Each path is a new rotation, seen through one point. The rows after it are directions, each followed by how far the rotation turns it, in deg/step (0 if it stays put).
Each turn is a multiple of 5 degrees from 10 to 175, or 0.
Each row of a path follows its step; steps can be skipped.
Path 1:
step 1: [ -2.8  21.7 -12.5 -11.2  -5.1   7.1 -21.1   4.6  23.5  13.0   1.4 -12.0
 -33.5  17.8  45.1  -2.1   9.5   5.3  13.4  -8.5  20.6  -0.3 -14.9 -11.1
  -3.1  26.8  -9.2 -30.4   2.2 -15.4   5.9   0.5 -15.7  -0.7 -12.1  -5.8
  19.6 -10.3]
step 7: [  9.2  -0.4  -0.8  -7.9 -34.0  14.8  -8.0  12.7 -15.7   1.5   5.5   5.2
  -7.7  -3.0  -7.1 -26.6  -8.6   6.0 -17.9   5.2  15.3  16.7  -7.2 -13.5
   4.6  24.4  24.4   7.9 -11.2   5.2  35.1  37.8 -32.4  11.2  -9.7 -12.3
  -3.6 -10.8]
step 8: [ 14.1   6.4   4.0 -16.8 -13.2  24.7  -8.5  12.3  33.6 -17.6 -13.9 -13.3
 -17.3  10.8  -2.2  -4.2   3.2  11.1 -30.3 -49.1  -7.3 -20.3   6.6  -7.9
  -6.7   3.4   4.5  -9.8  -4.0 -11.7  14.4 -10.9  -0.4  27.6  17.3  -7.3
  13.7  -2.4]
step 12: [ 23.2  10.2  -4.3  20.6 -16.4  -4.3  -3.6   1.4   6.9  -2.9  19.0 -25.1
  10.8   6.8  25.7  -9.0  -5.5  36.7  10.7  21.6  30.1   2.8 -14.2  -3.0
  23.8 -19.8   0.2   1.6  42.7  -8.1  12.2   7.3  -4.6  -1.9 -14.4 -10.7
  -2.8   6.3]
step 15: [ 22.3 -26.0  12.2 -25.0 -28.9  -4.0   6.3  46.0  18.2 -21.9  -7.5 -10.9
  10.2  18.9 -25.2  -0.4 -16.7  16.7 -14.0  16.1  -5.4   5.7   1.1  -6.0
   9.0   7.7 -11.2   8.0  12.4  -4.1  -2.9   5.5  -8.0  19.6   1.5 -13.6
   0.9  19.2]
step 17: [ 12.2  19.7  -2.6  -0.2 -15.8 -24.7  -0.1   5.6   3.0  22.3   7.3  13.0
   0.2  43.9  -1.0  18.9 -29.3  22.9   4.9 -16.9  -3.1  -5.0  -9.5 -13.8
  12.3   6.7 -12.0 -29.8  -4.7  -7.1  13.2  25.3   1.5  13.2   8.1  17.8
   7.9 -20.7]
step 18: [ -3.5  25.4  -1.2 -10.9 -50.7 -12.9  -9.4  14.2  -1.8   7.5  17.8 -19.1
 -11.4  -7.1  13.1  -7.1 -14.3   5.6 -22.5  10.5  -7.8 -12.9  19.8  11.1
  20.8  14.0 -11.8  15.8 -20.4  -7.2  20.0  -4.3  27.6   2.3  -6.3  -3.3
 -22.6   6.9]
step 20: [ -4.8  37.6   7.9  -4.6 -29.5   2.7  24.4 -10.1 -11.7   2.0 -20.1 -28.1
  -4.9  18.4   4.8   7.5 -13.4 -11.3   3.2  19.6   2.1   8.1   2.7  -7.3
  -1.9   5.0   1.3  -6.0  30.8 -12.4  16.5   6.9 -43.6   8.0  18.2   9.9
 -10.9  13.2]
Speeds:
[ -0.2  -1.6   6.9 -10.3   8.3   7.7  -4.0   8.8   3.8   5.3   0.8   7.9
   1.3   8.0   1.3   4.6  -7.6  -4.2  -2.4  -4.6  -1.7  -5.4  -7.9   0.6
  11.2  10.3   4.4  -0.3  -8.1  -6.2   4.4  -5.7   0.5  -0.9  -4.5  -6.5
  -1.0  -4.8]	45
[  5.2   0.2   0.4  -1.6   9.3   6.0  -4.6   2.6  -2.6  -4.0   6.9 -10.9
  -7.0  -0.6   2.4   1.1  -5.9  -6.8  14.5  -2.5   4.3   8.5   1.2  -1.6
   5.8  -1.1  -4.8   2.1   8.7   1.3 -15.6  -1.2  -1.1  -1.8  -4.6  -5.6
  -1.0   0.5]	35
[ -0.6  -8.4  -0.5  -0.7   4.6  -0.3 -10.7   6.8   4.7   8.2   1.3  -0.4
   4.3   0.4   2.7  -1.0   1.2  14.6  -1.1 -11.2   0.6  -0.7  -6.9  -1.8
 -10.5  -6.6  -8.3  -9.4  10.7  -5.0  -0.3   0.0   0.2   0.1  -1.9   0.5
   6.1  -2.7]	160
[ -4.1  -0.9  -2.9  -6.4  -0.6   3.6  -6.9  -1.7  -5.0  -1.4   4.1  -9.9
  -7.7   6.7  -3.8   3.2  -3.4  -2.5   0.8  -2.8   5.4  -3.2   8.2 -10.2
  -4.4   2.5  -2.9  -9.6 -12.3   0.3   6.4   6.3  -7.1  -8.2   3.4  10.7
   4.2  -2.0]	110
[  2.1  -1.0   5.4   1.3  -7.5  13.9   4.3  -0.5  -5.6   8.1   3.0  -2.1
 -12.1  -7.7   4.3  -2.5  14.3   2.2  -1.0  -2.0  -1.0  -1.5  -5.8  -7.1
   3.0   7.2  -2.0   7.7   3.5  -7.4   2.3  -2.7  -7.0   2.8   3.3   2.1
   5.1   3.7]	60
[ -1.1  -4.1   5.6 -11.9  -7.2  -1.4  -2.3   2.8  -5.6  -2.6  -1.2  -1.3
   6.7 -15.1   0.9  -3.2  -3.9   0.1   1.3  -5.5   0.7   7.7   2.0 -10.6
   2.2  -4.4  -1.3  -2.6  -2.7   3.9   8.4  -8.2   2.6   4.0  -6.9   0.9
 -11.8   7.5]	135
[ -1.2   2.1   4.1   0.5   8.2   0.0   0.9 -11.6  -0.7   3.4  -2.2 -10.8
  12.5   3.2   2.2   3.0   6.3  -1.4  -1.3   9.1   7.3  -8.7  -4.1   0.8
   1.2   0.4  -6.4  -2.6   2.7   1.9   5.3  -8.8  -7.0  -7.6  -6.7  -5.2
   0.4  10.4]	40
[ -6.6   2.8  -5.5   3.2  -2.6  -3.4   6.4   6.4  -2.0  14.7  -2.6  -0.3
   2.4   0.1   4.4  -2.6   2.9  -5.3   5.9  -3.6   2.3  -3.7   1.9   1.6
   2.9   6.5 -10.7  -3.5  -8.6   7.6  -7.0   2.0   9.6   7.0 -10.9   6.0
   5.8   3.3]	90
Path 2:
step 0: [ -5.1   4.6  16.8 -34.8  16.1 -15.3   2.1  16.6  -8.1  -2.6 -24.9   8.1
   9.2   1.9  22.6 -18.8  10.3  31.6  14.6   1.5   4.5   7.8 -11.3  33.1
   0.7 -15.7 -15.5  -6.0  -5.1  -5.3  -9.1  20.7   9.4 -13.6  27.5  -6.1
  21.0   4.8]
step 1: [ 31.9 -30.5  21.0  18.1  11.5 -11.4 -18.9   3.1   0.9  -0.1  32.8 -11.5
  13.0   3.2  -9.5  -5.1   0.6  12.7  15.7   0.1  -8.6  28.5 -17.7   3.9
   3.5 -21.2  21.0   7.4  -8.4  18.7  -6.6  -9.6 -13.2   0.1   7.9 -26.0
 -16.9   2.0]
step 2: [-21.1  -6.4   0.4  -4.3  24.6   1.5 -15.0  -3.2   0.1 -13.0   8.6 -22.2
   1.8 -18.4  -4.2 -21.1 -27.7  26.4  -6.9   1.9   4.3 -24.6  -7.0 -23.5
  29.4  16.0  -0.2   7.3  -2.6  -6.1   4.5 -23.8  -3.1   5.0  32.8   5.7
  25.2   8.4]
step 3: [  7.8  -0.6   7.3 -12.7   6.1  32.0  18.9  -3.2   4.5 -13.3 -21.7  14.4
  15.6  -0.9 -11.2 -32.2  17.8   2.3   2.2  28.5 -13.3 -11.1 -13.8  10.0
  15.9  -6.2  22.1  -1.0   4.1  26.8   6.2  -4.3  20.8 -35.0   2.7 -13.2
  -8.6  -7.0]
step 6: [ 15.7  -7.5   5.4 -16.3  -8.3 -11.2   2.1   5.7  -9.5   3.1 -41.1   2.3
  -6.4  15.0   1.1 -13.2  25.5   2.4  23.1   2.0 -10.2  36.9 -11.2   0.0
  22.2   6.1  13.8  13.1  12.0   0.9 -25.1  -8.3  13.6  16.3 -26.1   6.4
 -21.7  -2.5]
step 10: [ 13.6 -22.5 -11.4  10.5 -18.4   0.5   4.7   4.9  -5.8  -7.6  36.8 -36.6
  18.6  -8.1 -21.4  21.7 -15.4  20.0  -2.4  -4.0  14.9  -6.1 -16.2   5.7
  -1.0   7.2 -13.5   6.9  -1.7  10.7  20.5 -33.0 -12.8 -11.2  -5.5 -11.3
   1.5 -16.0]
step 16: [-16.5  14.7  -1.9 -13.9  17.2  -9.1  -5.1   0.7  -9.0  25.2  -2.4 -20.3
  16.1  -3.8  -3.0  17.7  -1.1  19.4 -12.5  33.3  -9.4 -22.2  -6.5  -8.6
 -16.0  10.3  14.3  25.3 -14.7 -10.3  10.0 -14.2   5.2 -14.1  30.3  -6.5
  31.6  -5.1]
step 21: [-19.3 -10.6 -24.6  -1.2   8.6  37.1   8.3  -6.2 -10.2  18.3  10.5   4.7
   1.5  12.5  -4.8  31.3   4.6   1.8   9.7  -1.5 -14.5  -0.3  15.1  -7.6
  18.4   9.7 -20.7  -0.8 -18.3  31.8  -0.8 -33.9  18.2 -18.4   7.1  -6.7
  -1.7  14.7]
Speeds:
[-1.9  7.3  0.0 -0.9  1.0  0.2  6.7  1.0 10.2 -6.7 10.1 -2.8 -1.4  6.7
 -3.3 -1.7 -4.1  1.3 -4.1 11.2 -6.3  8.1  1.8  6.6 -7.5  5.5 -6.0  3.7
 -0.8 -1.6 -7.6  6.0  9.9  1.5 10.1  5.6 -6.9 -3.6]	90
[ -5.4  -8.7 -10.5   6.4  -2.9  -9.3   4.3 -12.8  -0.1   0.7  -3.7   2.3
   0.1  -8.6  -5.1   1.4  -8.1  -1.5  -5.0  -8.0  -3.4   6.0  -5.1   1.3
  -0.5   2.9  -1.7   8.1  -1.1  -4.8   0.5   3.1   9.3  -9.0   3.0  -5.5
   4.3   6.5]	130
[ 10.1   9.2   0.2   3.1  -0.6  -6.8  -1.0  -4.3  -4.7  -6.8   5.5   5.1
  -5.0  -5.1   0.7   4.7   0.6   7.7   0.5   6.6  -3.9 -10.6   3.0  -9.1
   4.4   4.5   0.5   2.1   5.1   6.4  14.7   0.2   9.2  -3.6   3.5  -4.3
  -3.5  -3.0]	55
[  3.6  -1.4   1.9  -7.9   2.3   1.0   1.1   5.7   3.0   4.1   0.9   2.9
   5.7  -2.0   2.9  -6.7   0.7  -0.9  -3.3   0.5  -6.3  -2.5   2.0  -1.2
  11.7 -12.5 -13.0   4.9   1.4  -3.7  -2.5   6.2  12.5  -2.7 -14.5  -3.0
  -4.2   2.0]	125
[-1.5 -4.3 -0.9  3.5  0.3  0.1 -4.3  6.3  4.1  3.9  6.4  1.4 -4.7  7.1
 -4.6 -1.2 -7.2  9.7 -5.9 -9.1  7.3 -3.9 -2.9 10.7 14.0 -5.8  3.2 -3.3
  1.4  7.2  2.5  4.0 -1.4 -9.4  8.5  4.6 -4.9 -2.8]	40
[  0.3   2.5   3.6  -1.1  -5.5   6.5   7.0  -1.3  -3.8  -0.9   4.4  -7.4
  -2.2  -5.8   0.3 -14.8   6.6   8.6   1.5  -7.8   0.6  12.0  -9.5 -12.3
   1.9  -1.6   1.0   2.0   0.3   2.6   1.1   4.2   0.9  -1.8   2.4   2.7
   5.9 -10.9]	10
[  7.0   4.4 -10.9   2.3   5.9  11.0  -0.5  -4.1   3.6   3.1  -6.6 -11.0
  -6.0   2.7  -4.7   0.0   4.7   4.3   3.7  -2.2   2.3   3.4   8.1   2.5
   6.7   8.5   8.1   3.4  -6.3   0.4   2.7   1.5   8.2   1.5  -9.1   6.4
  -2.1   7.4]	25
Path 3:
step 3: [  7.3  41.2  17.7  11.8  22.5 -26.2   3.3  17.1  -2.1   4.2 -24.0  10.8
 -11.3   7.1  32.9 -11.9   8.3 -20.3   1.5   1.0 -15.4  17.3   1.5  18.6
  16.2   5.8  -7.3  16.8  11.0   0.1  14.6  36.2  23.6  -7.8   5.7  19.0
 -27.0   2.9]
step 6: [  0.4   5.3  26.3  -5.6  -6.4 -24.8 -16.3  12.9  25.9  -9.6 -14.2   9.0
  -8.8  10.8   5.5   8.5   5.1  -8.3 -27.8   3.1 -20.5   9.1 -12.8 -24.2
  37.1 -21.1 -41.8  -6.3   0.5  -3.4   4.1   1.9  -5.4   9.1 -15.7 -19.8
 -38.3   1.8]
step 7: [  0.6  17.3   3.5 -27.9 -10.7 -10.0  10.0 -24.3  -6.6  21.1 -11.6  21.6
 -17.3   8.5  24.1 -40.9  16.5  28.5   8.0   3.8 -16.7 -11.1   8.1  14.7
  27.4 -29.8 -13.9 -15.6   4.1  11.4  -0.7  -1.4   6.2  21.7   2.6  -3.9
  21.8  22.9]
step 9: [ 29.1   5.5   1.9 -14.3  24.1  -4.1 -32.7 -11.9   7.6 -22.1  34.7  -5.8
 -11.0  -2.3   3.3 -26.7  11.8  -5.5 -35.9 -10.0 -34.6  -1.7  -7.7 -12.9
  15.5 -27.4  -5.3  10.7 -12.2  -0.1 -16.1   0.9  -6.5  15.8  20.3   9.2
   0.2 -19.4]
step 10: [  3.4 -22.1   6.5 -42.9  -4.3 -22.6 -14.7 -19.0  -0.8  32.4  -6.4  32.6
  19.9   4.1  38.6  15.9  12.7   2.2  -5.8 -22.0  -5.9  21.7   3.7   7.3
  14.2   4.7 -10.5   0.9   2.4 -10.2 -11.3  24.1   0.9  -1.6  30.1  -0.6
   2.5  -4.3]
step 12: [ -7.5   2.8   4.4  -4.0 -10.9  -4.5  -2.7  -2.4   7.9  18.2  29.6 -24.9
   3.9 -16.8  51.2 -20.7   2.8  -7.6  -1.2   8.3 -40.1  16.3   7.2  -7.1
   2.9   7.3   6.0  12.7 -36.5  23.5   1.7  19.7   6.1  -0.2 -17.1  18.2
  -8.0 -18.5]
step 14: [-12.0  17.5 -22.2  -6.4  -7.8 -31.3  13.2   0.3  19.2  -6.5 -12.2 -10.2
 -16.7   4.6  22.7  18.9  18.6  39.2 -16.0 -24.7 -28.6 -17.4 -13.1  -4.0
 -21.0 -12.1 -36.2 -12.5   2.8  13.8   2.3  19.9   5.3 -15.0   0.6   3.1
 -11.0 -13.1]
step 17: [  9.7   2.6   9.9 -17.8 -26.7 -14.4  -2.8  12.8   0.9  26.1   0.8  15.6
  10.3  12.8   3.0  -6.6   1.3  16.7 -24.9 -12.9 -27.5 -38.3  -9.3 -30.3
 -20.9 -43.6   9.2  13.4 -12.5  -3.8 -15.2   4.8  -6.9   6.8   2.0 -22.0
  18.7  -9.1]
Speeds:
[  6.8  -3.6  -2.3  -1.6   5.6  -3.0  -0.5  -3.5   0.1   1.7  -3.8  -6.1
  -3.3 -11.8  -4.2  10.3   0.2   3.1  -9.5   0.5  -2.8   5.5  -3.9   5.1
   0.0   4.0  -8.2   4.9   8.1  -6.2  -2.4  -8.9  -0.4  -8.2  12.3   8.7
   5.7  -3.4]	70
[-9.2 -8.5 -4.5 12.3 -5.8 -4.2  1.9  8.9  0.7  2.9  7.3 -0.6 -2.7 -4.2
  4.4  0.5 -5.8 -5.1  8.9  0.8 -3.4  0.8 -3.6  8.5 -0.3  2.9 -4.4  1.4
  7.3  2.6  3.2 10.3  2.6  0.8  1.8 11.4 -7.2 -7.9]	40
[  6.8  -1.3  -0.6   2.1   1.1  -0.4   4.1  -0.2  -5.1  -1.2  -3.1   9.5
  -6.2  -3.3  -3.2 -18.6  -5.6  -3.5  -5.1   3.4   7.5  -8.8  -1.4  -0.1
  -3.8 -11.5   4.8  11.9   6.9   1.5  -1.3  -0.1  -3.5  -3.9   4.5   4.9
  -2.5   1.5]	175
[ 7.5 -8.6  6.2 -6.5 -8.6 -6.3  0.5  0.9  1.3 -5.9 -0.8  3.7  4.2  4.9
 -1.4 -2.5 10.9  4.7 16.0  1.1 -4.1 -0.2  6.1  7.1 -2.0  2.1 -2.9  8.0
  9.4  2.3  3.0 -3.2  2.8 -0.3  7.3 -8.2  3.2  1.8]	115
[-10.5  -1.9   8.4  -4.7   6.5 -13.7  -4.9  10.4 -13.2   0.8   1.1   3.0
  -6.0   0.8  -3.7   6.7   7.1   2.3  -0.6  -2.5  -3.6   3.6  -1.9  -5.6
   2.0  -7.9   9.3  -1.2   5.6  -3.5  -6.1   2.2  -5.8  -1.0   0.9  -1.0
  -3.9   0.7]	100
